(in the rows, 128 means zero)
Where one turn sends some rows of the set: a few examples, then the rows asked
Puf: [150 144 105 153 117 143 112 103 128 148 151 132 117 132 121 171 119  78
 136 113 141 135]
Kul: [161 143 132 130 144 156 129 103 130 150 159 116 101 124 117 155  99  90
 127 109 134 144]
Feza: [142 147 144 143 150 166 128 109 130 141 156 114 125 126 121 171 119  87
 128 130 138 138]
pes: [126 164 116 142 143 135 151 114 123 149 150 125 110 112 138 150 111 105
 130 129 136 152]
bis: [130 161 120 136 117 144 117 118 137 148 156 155  98 125 142 162 138 112
 110 135 133 154]
rari: [130 160 126 132 134 150 137 140 126 136 138 111 112 125 135 144 112 103
 139 133 124 154]
dus: [130 148 132 120 120 154 120 109 119 157 147 144  99 133 113 143 135 104
  94 110 115 135]
temum: [129 163 112 131 119 143 147 131 126 144 136 126 101 127 135 158 117 114
 123 128 120 167]
bafu: [121 169 131 129 155 152 130 126 132 136 142 129 118 124 130 173 118 108
 131 122 131 153]
lukab: [125 151 112 121 147 153 128 122 131 149 153 127  95 130 105 133 121  88
 107 119 121 138]
Zerig: [120 154 121 148 106 147 143 116 132 143 151 134 118 113 125 170 109 115
 133 119 137 148]
dubu: [123 148 141 131 132 149 139 112 115 132 152 138 101 121 129 149 143 110
 111 102 114 141]
Vudu: [125 174 136 129 124 142 107 106 132 144 136 150 116 122 134 177 122  95
 125 135 126 151]
Mimop: [138 161 109 144 113 145 113 117 153 139 152 153 100 132 111 168 114 108
 126 122 136 141]
dar: [130 145 121 139 141 140 130 103 111 135 153 125 107 120 131 146 141  68
 123 112 120 136]
vun: [161 148 140 135 105 145 102 110 132 147 137 128 117 145 130 153 131  95
 124 131 123 130]
Zesog: [110 152 109 123 126 136 127 113 112 159 143 129 115 124 130 143 137  84
 111 117 120 139]
daviv: [137 154 121 127 142 135 116 102 148 129 153 134  95 131 110 142 128  81
 120 115 117 124]
Bogiz: [161 141 142 137 133 159 127 121 128 141 145 102 116 138 121 146 114  95
 133 124 128 134]
pefu: [152 140 127 127 114 139 106  95 144 156 156 130 120 139 133 171 132  99
 120 111 136 129]
rof: [152 146 121 155 132 161 136 117 111 143 151 135 106 126 117 166 113 104
 128 100 138 150]
Nifa: [112 148 140 119 110 137 128 100 147 132 156 131 109 117 121 152 129  99
 119 118 114 129]
bal: [134 169 126 129 110 138 110 131 131 141 130 140 107 134 142 151 130 107
 127 138 119 151]
rori: [121 140 127 120 120 144 132  99 134 159 153 115 120 128 110 142 122  91
 109 119 122 119]
kisu: [154 140 116 138 134 156 149 121 122 146 148  99 109 133 123 156 113  93
 128 118 127 153]
kat: [143 159 115 131  93 134 118 110 142 151 137 140 104 140 131 164 130 106
 114 137 119 148]
Vufe: [155 161 144 143 135 148 108  93 134 147 142 141 121 139 119 172 128  97
 118 130 132 126]
zunim: [171 138 119 138 114 148 120 103 139 152 146 117 107 150 117 160 126  89
 117 125 126 134]

Kul turns into pes
bal turns into vun
Now these:
rof turns into Zerig
Feza turns into bafu
kisu turns into temum
Nifa turns into daviv
Zesog turns into dus

